One turn moves every row onto another: examples first, then more rows asked
Doveb: [-13   7  15   7  -8  -8  12  -1  -7  15  -7 -23   3 -11  16  -9  -9   3
   6   8  12   7  -4   1  -5  12   1  -1  31   4   8  -1 -15   4   2   3
   1  -3   1   2  -6  -1  -3   5   8  -8  -2   2  -7  19 -13   3  20  -3
   2  11   9 -14   0]
nase: [ -2   2  -9  11 -11  13  -6  -6  12  16 -13   1  13  -3  14  -5 -16  -1
   2  -3   1  11  -7  -4  -8  16  -9 -25  20   6  11   3  -9   9   1  19
 -10   2   7  -5   0  -2  -5   4   4  -8  -4  -4   4  12 -11   5   4 -19
  12  -8  -5 -11 -12]
rap: [-17   2   5  11  -3   1   3  -1  -2  22  -2  -2  11   4  10 -13 -10   9
  -8  11  -5   5  -4  -1 -25  13  -5   7  18   4   6  11  -2  -4 -13  17
   4  -2  11 -14  -6   0  19   0   7 -13   0  -7  10   9  -3  -1  -3  -1
   4 -12  -4  -9  -3]
bigar: [ -4   0  -5  15  -8   9   2   3  -6  24 -13  -5   8   6  15 -12  -5  15
  -6   9  -2   8   0 -11 -23  16  -5  -8  12  15   6  10 -10   6  -3   5
  -2  -7   0 -14  -2   0  -2   5   6  -4  -1  -2   0  13 -29  -5   7 -16
  -1  -8  -8   5   0]
Suvar: [ -1  -5   4  14  -8   5   8   7   0  23  -7 -11  10   5  14 -16  -2  14
  -6  21   0   9  -1  -1 -10  19  -1 -13   3  10   3  12 -16   1  -6   6
  -2  -7   6  -6 -14   3   9  14   2   0   1   0   4  14 -20   1  12 -16
   4   2  -1  -9   2]
beku: [-17  -1   6   7  -2  10   1   5  -3  18  -9  -5  14   0  11  -8 -17   5
   5  -1  -9   5   0  -7 -12   7 -10  -9  24   8   9   3   5  -3  -6   3
  10  -3   7  -6   2   1  17  -4  10  -9  16  -8  11   8 -15  -3  -7 -16
  -6  -8   2 -10  -5]
bena: [-10   3   1  10  -9 -14  -1   0  -1  17  -8 -10   8 -10  13  -6 -17   7
  -6   5  -8   9  -5  -1  -4  23  -2   1  26  18   5  11 -23   3  -7  16
  12   1   2  -1  -3   6   9   8   9 -10   2  -6 -13  14  -3  -3  22   4
  -5  10   8 -13   3]
Kudad: [-23  10   9   4  -6   9   0   6  -5  27  -5  -5  12  -2  10  -6  -5  15
  -7  10   0   5  -1  -7 -16  17  -1  -3  26   5   8  13  -3   1 -12   5
  12  -4   7 -16 -10  -3  19   2   7 -11  -2  -3  13  10  -2 -10   5  -5
  -1 -11  -7  -8  -3]
rovom: [-10   8   5   3 -11   0  -9  -9  -4  16  -8 -19   4   0  10 -11  -7   3
  -1  -2  -3  -1  -8  -4  -8  16  -6   4  29  12  14   0 -15  13 -11   8
  10  -1  -3   1  -3   4   2   4   9 -20  -3  -9 -18   7 -16   1   8  -5
   0   9   4  -9  -5]
Bodig: [ -9   6   5  14  -6  -3  -4   2 -14  11  -3 -16  10 -16  18  -4 -10   9
   0  -8   1   1  -7  -5  -3   8  -1   5  43  13  11   9  -8   3  -8  -2
   2   5   9  -5  -1   3  -5   5   9 -10   7   0 -10  14  -6   6  25   5
  -8   8  -3  -5  -3]
Vubuk: [ -3  -5   0  15 -15  -3  -1   2   6  19  -5   2  12  -5  18 -14  -6   1
   3   6  -9 -12 -19   3  -9  16 -13  -5  18   1   8  15 -18  12  -1   8
  -6   3   8  -2  -2  -6 -25  -1   6 -14   2  -4  -4   9  -6   8   6   2
  -4  16   1  -7   6]
sidol: [ -5   0   2  12  -5  -1   6  -3   7  13   3  -3   7 -12  16 -20   5   2
   1   3 -13  -5 -15  -1  -9  17  -7 -10  13   0  12  10 -20   8   0   9
  -6   6   9   6  -2   2 -22  12   2  -8   5  -3  -5  12  -1  13  13  -6
   0  14   4 -13   4]
Vok: [ -9  -6   7  20  -5  11  -3   0   0  17   1  -3   7   2  23 -11 -15   9
   0   6  -6   0 -19  -5 -16  18  -7 -10  13  17  13   9 -17  -4 -24  -1
  -5   6  12   2   2   5  14   8   8 -10  12  -4  -8  12 -12  10  -4 -11
  -6  -7  -8  -2   2]
sovi: [-13   7   9  15 -18   9  -3 -11   7  22   7   9  15   2  13  -5  -5   1
  -1   3  -5  -6   0 -10 -11  15  11 -19  17 -18   8  10 -16  -3  -1   1
  -2   1   9   5 -10   5   2  12   2 -14   3 -17   6   9  -8   5   7   0
  -6   0   7  -3   4]
Pov: [-22   9  16   5   0  10  11   8  -4  17  -3  -5  11  -5  14   0  -8   5
   1   8  13   3  -7  -5  -9  10  -2  -8  28   8  12  11 -10 -15 -10   5
   6   3   7  -5   2  -1  18   1   3 -10   7   1  21  14  -4   2  10   2
  -5 -10  -4  -9   0]
fusub: [ -9 -12   8  20  -5   6   6   6  -5  14  -9  -6   6  -4  26 -11 -15   8
  -2  11  -2   2  -9  -6 -15  11  -6  -5  20  13  14   8  -3   1 -11  -8
 -12   1   1  -7   7   4 -10  10   4   2  13   4   3  16 -25  12  -1 -10
   4  -8 -10   1  -4]
gafo: [-14   9   7   0  -4  -1   0   0   1  21  -7 -21  20 -12  15 -15  -9  -5
  -5   4  -6  15 -11  -8  -6  15  -7  -5  36  13  10   7 -16   4  -5   3
   7 -10   2  -6   1   0  -2   6   3  -9   6  -1 -20  14  -6  -7  14  -7
  -7   6   4   0   4]
mub: [ -7  10   6  -2  -8  -2   2   4  -2  22  -7  -3   8 -12  12  -8   2  -1
   3   8 -10  -5 -16  -2  -2  21  -8 -21  20   0  11  15 -20   6   2   2
  -3  -2   2  -7  -6  -5 -21   2   2 -12  -3   4  -9  16  -3   0  15  -5
 -12  18   2  -5   7]
sav: [-12  14  -1   6  -9  10   2   7   0  11 -13 -13  12  -9  16 -11 -11  -9
   3   6  -1   8  -6  -2   0  11  -4 -33  26   7  15  15  -7   4   0   0
  -8   0   9  -7  -1   6  -2   5   2   0 -13   9   8  11  -8  14   1  -3
   1  -4  -6 -13 -18]
Risa: [-10   4   8  10 -14  -8   4   8   2  13  -4  -2  -2 -15  15  -3   7   0
   9   4  -7  -5 -15  -4  -6  20   3 -21  14   1   7  16 -25   3  -3   4
  -2  -1   5   1  -3  -7  -9   4   4 -12  -2   6  -6  14  -2  10  20  -4
  -7  19   6 -14   1]
Gadok: [-21   2  15  12 -23  -7   5  -7   4  24  -3   4  16   0  13  -3  -1   3
   3   5 -16  -6  -3 -10  -5  10   3 -22  16 -13   2  19  -1  -1   2  -6
   7  -6   4  -3  -1   9   3   8  10  -3   1   6   4   6 -13  16   9  -1
  -7  -3   5  -4   5]
rerum: [ -7   6   3   6  -5   0 -12   3  -1   9  -7  -3   4  -7  18  -8   4   4
   4  -7 -15  -7 -10  -4  -6  20  -2 -12  27   6   9  11 -12   9  -2   1
  -3   1  -4   5   4  -8 -24   4   5 -12  -1  -2  -8   4 -13  11   2  -1
  -8  15   1  -3  -3]
Tediv: [-11  10   2   9 -13   9  -1  -3  -6  17 -10  -5   8 -15  10  -7 -14  -1
   0  -5 -19  12 -14  -7 -10  19  -3 -18  18   9  16  21 -13   8  -6   4
   1   6  15 -10  -1  -1   6  -2   7  -1 -15  10  -3  11  -1   8  -1  -3
  -7 -14  -7  -4 -16]
leni: [-11   9   2  13 -18   3  -3 -10  -1  21  -2  14  14   2  10  -1 -10   2
  -5  -5 -13  -2   4 -14 -17  16   8 -18  18 -15   4  11 -11  -7   4  -1
  -2   2  10  -3  -4   4   0   6   2 -13   4 -15   5   9 -10   0  13   2
 -16  -5   3   1   4]
gor: [-18   4  13   5  -5   9   1   6 -13  21  -9 -11   8  -9  10  -2 -14  10
  -1   4  -3   0  10  -6 -11  11  -1   4  26   0  10   3   1  -2  -9  -4
   8   5   7 -10  -4  -1   3   2   7  -2   6   0  22   9 -13  -7   5 -16
   5 -12   0 -11  -5]
dami: [-21  -1   8   7   1   8   8   9   4  19  -4   1  13  -8  14  -6 -16   6
   3  12   3  10  -3  -5  -6  11  -4 -10  19   8   9  10  -3  -7  -6  11
  10  -1   1  -1   0   5  22   0   7  -5  18  -7   7  12  -6  -2  -2 -10
   0  -7   6 -12   0]
rezo: [-16   6  12   9 -21   2  -7  -7   4  24  -4   5  18  -2   7  -8  -2  -1
   0  11 -10  -7   0 -11  -6  11   6 -21  15  -7   0  13 -11  -8   5   4
  -1  -5   5   3  -5   8  -4  17   7  -3   5  -3  16   8 -15   7  15   5
  -3  -5   9   4   3]
kel: [-11  -3  15   9   0   1  12   8  -9  15  -6 -13   8  -9  17 -11  -9   5
  -7  17  -8   8  -5  -4  -4  15  -4 -20  16  12  11  12  -9 -12 -10 -12
  -8  -2   3 -10  -1   6   1  17   2   8  12   9   6  17 -19   6  10 -11
   0  -1  -1  -5  -2]
Gef: [ -8   9  -2   9  -5  -1   3   3  -5  17  -8  -1   9 -15  15  -9   7   8
   1  -8 -15  -4  -7  -7  -8  18  -2 -17  23   5   9  12 -12  12   6  -1
  -1   3   6  -2   0  -2 -27   7   5  -7   1   3  -7  12  -3   5  17  -7
 -14  12  -1  -7   3]
zum: [-20  -3  14  16 -17  -2   6 -11   7  19   2  12  18  -1  22  -1 -15   8
  -1   3  -8  -7 -11  -9  -9  19   3 -13  24 -19   8  17 -13  -7  -2  -7
  -1   8   8   1  -1   3  -4   7   9  -7   2  -8   4   9  -8   9   4   6
  -9  -5   3  -1   6]
rim: [-11  -1   6  12 -13  -6   3  -4  -4  15 -15 -21   9 -13  13 -14 -16   1
  -1   1  -3   6 -11  -6 -18  11 -15   8  30   9  11  -3 -21   2  -1   8
   4   0   8  -1   8  -5  -9   3   8  -5   3  -4   0  15 -17  -3  25  -1
   1   3   7  -5  -2]
duk: [-15  -2  12   8  -2   0   8   2  -6  17  -1  -3   6 -11  14  -5 -17   6
   0  13   1   3   4  -3 -14  12  -1   8  16   2   8   8  -4  -9  -9  11
   1   8   8  -5  -4   5   5   3   4  -1  10  -3  19  12  -9  -4   5 -11
  14 -15   4 -11   0]
kikin: [ -9   4   6  13  -1   4   4   7 -14  17  -2  -3   2  -3  18  -4 -10  11
  -1   3  -7   7  -8  -8  -8  20  -1 -23  15  16  11  15 -10  -9 -18 -11
  -1   1   9  -7  -2   4  19   4   7  -7   7   5 -15  15 -11   4   4  -9
 -20  -3  -7  -6   0]
Vokef: [-15   4   9  11   1   7   9   1  -6  14  -6  -7  11   4  12  -7 -13   0
   3   0   2  -1  -7  -2 -18   6 -11   2  28   7   9   4  -5 -12 -12   8
   1   3  11 -10   6  -1  13  -3   7 -12   6  -3  22  10 -13   9   2   3
  -7 -12  -5  -9  -4]
Kugo: [ -9   3   8  17 -14  10   2  -2   5  19  -2  -5   8 -12  18  -9 -14   1
   3   5 -10   8 -17   1  -5  21   6 -14  16   6  14  19 -16  13  -7  10
  -3   8  15   2  -7   1  10   4   7  -3 -13   8   1  12   5  16  -8  -1
   2  -9  -8 -12 -13]
Zafe: [ -6  -1   5   7  -6  -7  -5   7   9  10  -3   0   5 -14  15 -12   2   3
   0   5 -18  -1 -15   1   0  25  -4 -16  14   7   6  19 -23  -4  -1   8
  -1   4   1  10   0  -2 -15  10   2  -2   5  -3  -3   6  -2  12  14   5
  -5  16   8 -10   1]
Nuzi: [ -9   5  15   5   2  -6  -1 -10  -9  13   1 -21   5 -14  14 -14  -8  -5
  -3   3  -3   3 -15  -2  -8  11  -6   2  34   7  13   2 -19  -2 -14  12
  -6   9   9   2   1   7   4  15   2 -11   9  -2  -6  16  -2   9  22   1
   6   6   4  -9   1]
paga: [ -9   0   2  14 -15  -4  -6  -1   3  11  -6   2   5  -8  17  -8   4  -4
  10  -5 -16  -9 -18  -9 -18  19  -7 -10  19   6   9   7 -24  10  -7   7
  -3   0   9   0   9 -11 -22   2   9 -15  -1   2  -3   9 -11  10  12  -5
  -8  11   6  -3  -2]
dere: [  3   0   0  10 -17  11  -2  -8   0  17 -10   1   1 -10   8   5 -21   8
   3 -12  -2   6  -8   1  -2  19  -2  -8  19   2  12  12  -9   6   1   4
  -8  11  12  -7  -9  -7  -6  -7   8  -6 -12   5   5  13 -10   4   3  -7
   2 -12  -7  -9 -14]
Gato: [-14   7   7  12 -19   1  -6  -9  -1  21  -4   9   9   2  10  -4  -3  -1
   3   4  -6  -8   3  -9 -11   8   9 -15  18 -11   0  12  -2   1   8   5
  -6  -4  -3  -1  -2   9  -7   8   5  -9   4  -5  11   8 -19  11   6   6
  -2  -6   2   4   2]
paniv: [-23   0  15  10 -17  -5   3 -15   8  24  -3   9  16   2  18  -5  -4   0
   5   6 -16  -5  -8 -15 -15  10  -1 -19  18 -12   3  13  -6   1   0   5
   2  -3   1  -1   8   8  -4   8  10  -5   1   2   2   5 -15  13   2  -1
   0 -13   6   5   6]
dav: [-20   7  17   4 -14  -1   4 -15   0  18  -1   6  12   0  15  -1 -11   0
  -2   1 -13  -5  -7 -12  -8  16   0 -23  21 -25  11  13 -11 -10  -2 -12
  -3   4   8  -5  -2   3  -2   5   5  -9  -1  -6   2   9 -12   7   6   0
 -11  -5   3  -4   4]
sur: [ -4  -4   3  17 -12  -8   4   1   6  17  -7 -20  13  -8  19 -16 -16  -3
  -5   3  -3   8 -12   1  -9  12  -4   6  30   7   8   7  -5   9  -4   3
   4  -7   1  -1  -4   3   5   1   2 -10  12  -9 -16  11  -4  10   8  -1
   0  14  -3 -11   5]
zuve: [  1   1  10   4 -11  12  -2  -9   7  18  -4  -3  10 -13   7   0 -15   3
   1   2  -4   9 -12   1   6  24   0 -15  14   3  12  11 -24  -3  -3   8
  -6  12  16  -1 -14  -7   0   4   8  -2 -11   9   7  15  -2  -1   8  -9
   5 -11   3 -12 -10]
kud: [ -1   3  -9  15 -13   5   0   5  11  14  -9  -2  18  -8  11  -1 -14   5
   0   2   1  13  -1  -2   5  18  -2 -31  19   9   7  12 -11   2   4   8
  -3  -2  14  -7 -11  -2   2   5   7  -2  -7   1   6  12  -4   1  14 -15
   2   0   1 -16 -13]
Vulu: [ -4   7   6   8  -6  11   1   0 -15  18  -8  -4  -7   6   8  -3  -9  13
   0   2  11  -2  -5  -4 -14  18  -2  -9  16  11  14   6 -17  -6 -11  -4
  -9   6   3 -14  -5  -1   2   8   6 -14  -3   2   3  18 -24  -4  11  -5
 -16  -6  -9   2  -5]
Lep: [ -1  -6   9  18 -11   9   2   2   0  18  -4  -4   0   5  12  -8 -15  15
  -3  10   8  -4 -12   4 -11  21  -3  -2   9  13  11   8 -25  -8 -15   6
  -9  10  13  -4  -9   0   8  16   8  -8   3  -1  13  18 -16   0  14   0
  -9  -2  -4  -4  -1]
Sebov: [-11   1  -5  19 -11   5  -1   6   7  14 -15  -5  17 -10  23 -11 -21  -6
   0   8  -5   7 -12  -1  -6  14  -5 -21  25  12   9  16 -13   7   1  12
 -11   7  12  -1   8   3  -4   7   4   2  -6   5  14  11  -6  17   2   3
   6 -10  -9  -7 -12]

Gato goes to paniv
zuve goes to kud
And these:
gafo goes to Bodig
Vulu goes to bigar
dami goes to Pov
Zafe goes to Risa

